In the rows, zero is written as 128.
The same turns and mirrors carry the whole set onto itself, and each row onto the other rows of its family. Which rows share a family with each named row? Give them in list order.
These 32 rows form 4 families of 8 rows each.
giga: [138 115 111 106 110 114 116 113 111]
gek: [119  90  86 136 135 133 157 142 131]
Negi: [135 105  92 149 159 120 126 118 133]
vire: [118 113 106 102 101 130 147 125 135]
poz: [125 103  94 154 154 116 131 112 134]
novo: [123 123 116 101 109 136 145 131 125]
zap: [127 109  94 157 141 138 156 118 135]
reze: [118 117 109 102 107 129 126 134 107]
lepo: [140 126 120 118 109 121 127 100 120]
Gib: [127 121 106  95 116 128 122 132 111]
vup: [123 111  94  96 110 119 118 125 118]
nus: [131  82  90 135 145 118 149 139 116]
Linil: [133 110  84 153 152 128 125 113 117]
mafu: [126 132 112 122 109 133 141 100 136]
mik: [133 118 122 112 100 125 145 113 129]
buvod: [138 101  99 156 152 122 148 114 120]
Sezol: [124  89  93 135 146 124 149 142 143]
bif: [125  91  75 133 146 124 127 138 114]
mib: [131 107 113  99 101 118 134 126 120]
rili: [126 130 110 114 115 128 114 117 103]
Bego: [131 130 100 115 118 123 112 100 119]
kol: [115  85  90 136 143 115 145 137 137]
Malug: [130 138 120 116 115 138 138 112 126]
pibas: [132  91  99 147 143 125 164 129 126]
sugi: [121  90  86 139 152 109 124 128 127]
ful: [133 135 111 109 122 130 116 112 111]
bedez: [129  90  85 133 155 116 126 138 129]
tevug: [137  92  89 144 154 115 133 124 109]
neb: [119  98  99 151 145 121 153 122 145]
Rema: [118 124 119 112 103 137 144 127 120]
Vipap: [130 104 100 151 151 128 149 123 146]
Gagi: [125 137 120 124 111 136 132 110 116]

Which other rows belong to the same family as bedez? Negi, novo, Gib, Sezol, Malug, ful, Vipap
Which other rows belong to the same family as mib? giga, lepo, nus, mik, buvod, pibas, tevug
Which other rows belong to the same family as mafu? gek, vire, zap, vup, Linil, bif, Bego

The same turns and mirrors carry the whole set onto itself, and each row onto the other rows of its family. Which rows share a family with each named row? Give them in list order.
These 25 rows form 5 families of 5 rows each.
Bamo: [153 122 126 148 123 136 136 167 126 117 107 109 148 132 155 122 166 120
 153 148 164 156 118]
Kan: [121  91 120 137 122 128 102 140 107 114 108 126 145 103 137 125 116 117
 106 150 133 126 115]
nuz: [146  93 107 131 148 144  95 157 130 128 132 117 141 128 126 125 120 112
 165 135 134 113  79]
murun: [108  95 124 139 128 131 115 147 110 108 121 132 143 117 126 130 108 121
 111 137 135 123 110]
besez: [142 141 115 128 131 122 106 153 109 153 106 144 119 145 153 137 126 118
 116 141 142 145 111]
zato: [128 141 118 154 126 124 131 134 144 134 112 105 147  96 139 123 155 113
 173 128 126 117 103]
mifa: [143 138 122 149 119 141 134 156 120 104 108 113 136 137 164 121 163 122
 145 148 156 160 117]
ped: [130 106 120 138 153 147 104 152 124 121 140 111 139 129 123 129 129 109
 168 139 129 116  72]
pab: [124 149 116 151 112 130 131 133 157 135 125 126 153 120 137 112 146 121
 176 143 132 127  96]
duba: [123  97 128 135 128 141 102 144 109 121 129 139 143  99 131 131 120 107
 103 146 135 132 105]
govo: [151 141 109 117 125 130 113 155 120 162 109 137 126 137 157 125 127 115
 117 142 144 139 126]
Fod: [146 101 102 126 135 142 108 151 118 121 127 121 129 123 121 120 123 114
 173 119 121 110  86]
podu: [144 123 128 144 124 143 134 154 125 119 106 125 131 134 160 129 157 118
 158 150 162 174 117]
fopof: [155 132 117 135 125 136 110 148 120 159 108 132 122 139 154 110 125 114
 104 139 146 150 116]
lat: [114 101 127 139 122 130 102 137 107 114 111 129 132 110 124 114 107 121
 113 143 124 130 104]
Fadib: [139 133 123 119 128 121 113 143 128 152 112 131 116 147 151 134 124 114
 108 137 136 148 120]
Lokod: [126  92 109 143 121 115 109 135  99 117 115 122 139 109 127 143 122 128
 113 135 136 123 108]
Ger: [150 129 123 157 126 127 133 164 125 121 101 129 147 131 162 118 162 100
 152 153 162 158 109]
siro: [120 142 117 164 123 143 128 129 158 136 112 119 153 110 152 115 143 123
 171 135 134 128 100]
San: [135  92 114 136 132 141  91 151 139 126 137 124 150 140 119 117 134 101
 158 135 130 111  81]
Furig: [130 102 113 136 148 149 110 153 126 125 126 123 147 141 133 121 123 103
 173 133 118 108  79]
Fotib: [126 146 110 155 123 140 123 146 165 119 129 121 151 106 147 105 143 107
 164 131 144 118 102]
vata: [149 123 113 147 116 132 139 153 110 130 109 111 133 131 143 121 160 125
 168 144 168 156 123]
dezem: [150 138 105 114 122 125 123 136 109 150 114 123 113 129 157 131 133 109
 119 141 131 139 126]
defas: [131 139 118 146 118 129 130 139 166 132 121 121 155  96 140 111 141 115
 169 138 127 121 101]

Which other rows belong to the same family as San? duba, fopof, Ger, Fotib
Which other rows belong to the same family as govo? Bamo, Kan, nuz, defas
Which other rows belong to the same family as vata? zato, Fod, Lokod, dezem
Which other rows belong to the same family as Furig? murun, podu, Fadib, siro

The same turns and mirrors carry the whole set onto itself, and each row onto the other rows of its family. Which rows share a family with each named row? Give them in list order.
These 20 rows form 5 families of 4 rows each.
refo: [124 117 133 154 164 103 133 125]
mivig: [139 115 132 105 137 141 120 101]
Zokel: [146 120 134 102 141 142 126 106]
der: [159 117 144 107 131 139 134 105]
bosos: [143 119 129 103 137 139 123 100]
Nurir: [138 111 149 158 150  99 143 126]
resav: [151 119 137 101 139 137 123 101]
Seke: [158 116 142 107 128 135 134 102]
liloz: [121 115 135 150 164 104 131 129]
vidu: [160 115 137 107 132 138 128 102]
Tuleg: [139 109 141 159 161 100 136 127]
Dasi: [144 120 131 101 138 140 127 104]
Pima: [140 105 145 158 158  97 137 123]
vir: [138 114 147 159 154  98 141 124]
notu: [132 115 140 153 167  98 132 125]
vupeg: [139 108 145 160 156  97 139 120]
fenuz: [157 114 141 110 127 134 131  97]
boki: [126 109 135 153 169 100 129 123]
bezin: [124 113 135 155 167 101 131 122]
Vog: [156 110 146 111 124 135 131  99]

Which other rows belong to the same family as notu? resav, vidu, Tuleg
Which other rows belong to the same family as Pima? Zokel, der, boki
Which other rows belong to the same family as fenuz? refo, bosos, vir
Which other rows belong to the same family as liloz? mivig, Nurir, Vog

The same turns and mirrors carry the whole set onto itself, and each row onto the other rows of its family. Which rows share a family with each named row? Give them in list order.
These 32 rows form 4 families of 8 rows each.
Rem: [130 105 151 128 119  91 126 141]
poma: [142 101 151 116 123  94 125 136]
sot: [105 103 115 126 122 115 151 131]
Mul: [118 111 145 117 163 117 148 122]
sel: [120 100 141 126 157 114 153 126]
Gete: [124 112 148 120 161 121 151 122]
tuz: [143 140 144 122 145 131 112 134]
Perit: [143 131 150 115 156 127 117 131]
kavik: [135 139 123 116 109 118 110 135]
bazop: [110 126 123 144 146 108 123 148]
Zugu: [147 113 141  95 118 123 139 121]
Nen: [126 134 112 115 148 141 137 121]
kuvup: [107 133 125 138 141 110 111 143]
tarar: [136 104 154 123 134  95 122 146]
tiso: [143 118 130  96 125 126 151 117]
nedef: [141 142 150 122 145 127 115 133]
kuf: [123 139 108 121 138 133 141 116]
vevut: [120 105 148 130 163 116 139 122]
rar: [109 125 123 147 149 109 123 140]
numo: [148 106 139 104 125 121 151 119]
tav: [114  96 113 120 122 105 148 128]
pesap: [120 135 110 119 133 137 141 115]
Figi: [137 127 118 125 104 115 115 139]
memu: [112 108 113 128 111 104 146 131]
mis: [132 126 116 122 106 111 112 140]
nor: [112 120 133 146 142 106 112 145]
Demu: [146 112 140  98 121 124 140 113]
gunod: [151 135 149 116 144 117 112 130]
Bina: [132  99 155 121 129  99 122 145]
kot: [136 133 115 112 104 116 124 139]
Zodup: [114 137 113 125 144 138 138 126]
Lun: [112  98 120 120 122 101 151 127]

Which other rows belong to the same family as Zodup? poma, sel, Perit, kavik, tiso, memu, nor
Which other rows belong to the same family as Demu? Mul, bazop, nedef, kuf, tav, Figi, Bina
Which other rows belong to the same family as tuz? Gete, Zugu, tarar, rar, pesap, mis, Lun
Which other rows belong to the same family as sot? Rem, Nen, kuvup, vevut, numo, gunod, kot

The same turns and mirrors carry the whole set onto itself, and each row onto the other rows of its family. Which rows share a family with each named row? Give them in list order.
These 20 rows form 4 families of 5 rows each.
nire: [ 86 118 119 115  98 110 101 136 100 134 151 115 143 139 107 143 128 117
 119 101 161]
Pafi: [120 137  78 136 120 128 126 153 100 114 129  96 122 143 137 121 152  91
  96 130 151]
sizar: [107 118 122 105 103 110 104 116  97 141 145 124 139 126 119 136 120 129
 135 114 145]
meken: [144 147  93 117  98 137  96 129 106 115 133 114 142 134 156 124 131 141
 117 127 160]
Beve: [120 146 112 103 120 143  84 134 112 122 135  96 141 133 130 132 139 122
  86 131 161]
ret: [118 136  70 109  82 104 138 125 115 114 122 115 127 146 143 152 129 105
 117 148 162]
vun: [136 148  96  83 113  87 137 125 123  97 149 125 134 151 133 125 138 104
 119 155 170]
Lanib: [123 126 122  99 126  79 123 123  99 126 151 134 144 143 112 132 132  98
 117 117 164]
tana: [110 129 122 100 122  99 112 139 113  88 168 120 134 153 110 103 155 112
 131 136 174]
dun: [ 97 114  86 149  98 103 134 147  93 112 134 117 119 147 123 134 143 101
 124 118 157]
buk: [115 121  84 145 102 119 128 150  91 114 147 112 126 143 136 108 146 110
 139 109 147]
Rodam: [107 149  95  90 111 115 131 131 129 106 131 102 111 138 129 138 133 112
 100 171 146]
pavab: [ 99 118 111 103 119 108 119 119 100 143 128 106 128 130 112 146 132  91
 104 129 142]
saneb: [ 84 135 119 101  92 125  95 139 126  95 155 110 127 146 113 129 138 145
 123 143 170]
siki: [ 97 142 110 104  98 122 115 149 122  95 167 110 120 143 124 108 135 147
 141 141 150]
nozet: [127 158  90 118  92 131 101 144 119  99 133 113 135 144 148 140 130 142
  97 138 175]
Kef: [140 126  95 133 125  97 126 137  94  96 140 127 131 151 134 111 158  94
 117 128 173]
nik: [ 80 133 116 113 122 123 115 156 115 104 158  95 114 142 103 113 149 113
 110 137 147]
nok: [147 148 121 105 128 108  95 129 108 101 144 131 147 143 133 122 140 128
 100 131 181]
Fune: [119 138  86 101  92  99 147 123 114 117 135 123 116 136 141 137 120 121
 136 152 139]

Which other rows belong to the same family as Fune? sizar, meken, buk, siki
Which other rows belong to the same family as Lanib? vun, tana, Kef, nok

The same turns and mirrors carry the whole set onto itself, and each row onto the other rows of its family. Which rows share a family with each named row? Give them in list order.
These 32 rows form 8 families of 4 rows each.
vofot: [135 100 104 105 147 132 117 102 157]
Kibi: [131  95 119  96 138 113 119 109 155]
tozo: [154 103 150 103 120 148 149 131 143]
pem: [147 142 135 108 143 129 145 118 183]
nezi: [132 126 102 131 158 126 148 125 153]
lebe: [149 111 146 101 123 152 159 133 140]
Tomur: [153 105 147 100 135 152 143 131 131]
lari: [159 102 143 105 118 150 144 114 141]
bef: [113 122 111 126 146 127 149 142 149]
pup: [139  94 111 104 126 134 118 101 156]
Gigum: [135 141 136 100 141 127 152 138 176]
zom: [141  93 109 107 143 131 111 110 151]
rog: [157 116 143 119 125 159 139 135 141]
Giz: [143 144 131  94 137 145 134 127 178]
dumap: [136 103 106  99 135 131 118 100 144]
zer: [150  96 147 107 118 154 148 123 151]
Zupo: [129 134 137  98 136 137 157 130 181]
Rilal: [147  91 108  99 148 132 117 116 146]
foput: [138 100 105  92 143 120 132 106 139]
nirek: [143 137 145 107 134 130 141 130 184]
Fikam: [123 112 109 132 157 130 139 135 143]
zapi: [119 117 117 132 144 119 153 121 138]
Sor: [124 128 110 139 150 125 144 126 161]
mev: [135  92 115  95 140 140 115 113 141]
Bok: [147 114 148 101 125 158 147 121 135]
fafot: [145 114 143 108 125 170 145 118 149]
farov: [149 131 140  97 128 132 150 124 184]
Tazub: [139 140 138  97 132 134 156 122 179]
tun: [120 125 105 130 157 130 143 128 146]
sed: [124 119 111 133 148 118 139 139 147]
timep: [137 130 143 106 137 147 138 139 185]
nuv: [135 112 110 131 149 107 147 129 150]

Which other rows belong to the same family as Zupo? nezi, zer, Rilal
Which other rows belong to the same family as nirek? dumap, Bok, sed
Which other rows belong to the same family as vofot? lebe, Fikam, farov
Which other rows belong to the same family as tozo? zom, Tazub, tun
Which other rows belong to the same family as Tomur? pem, bef, pup
Which other rows belong to the same family as Kibi? rog, Giz, zapi

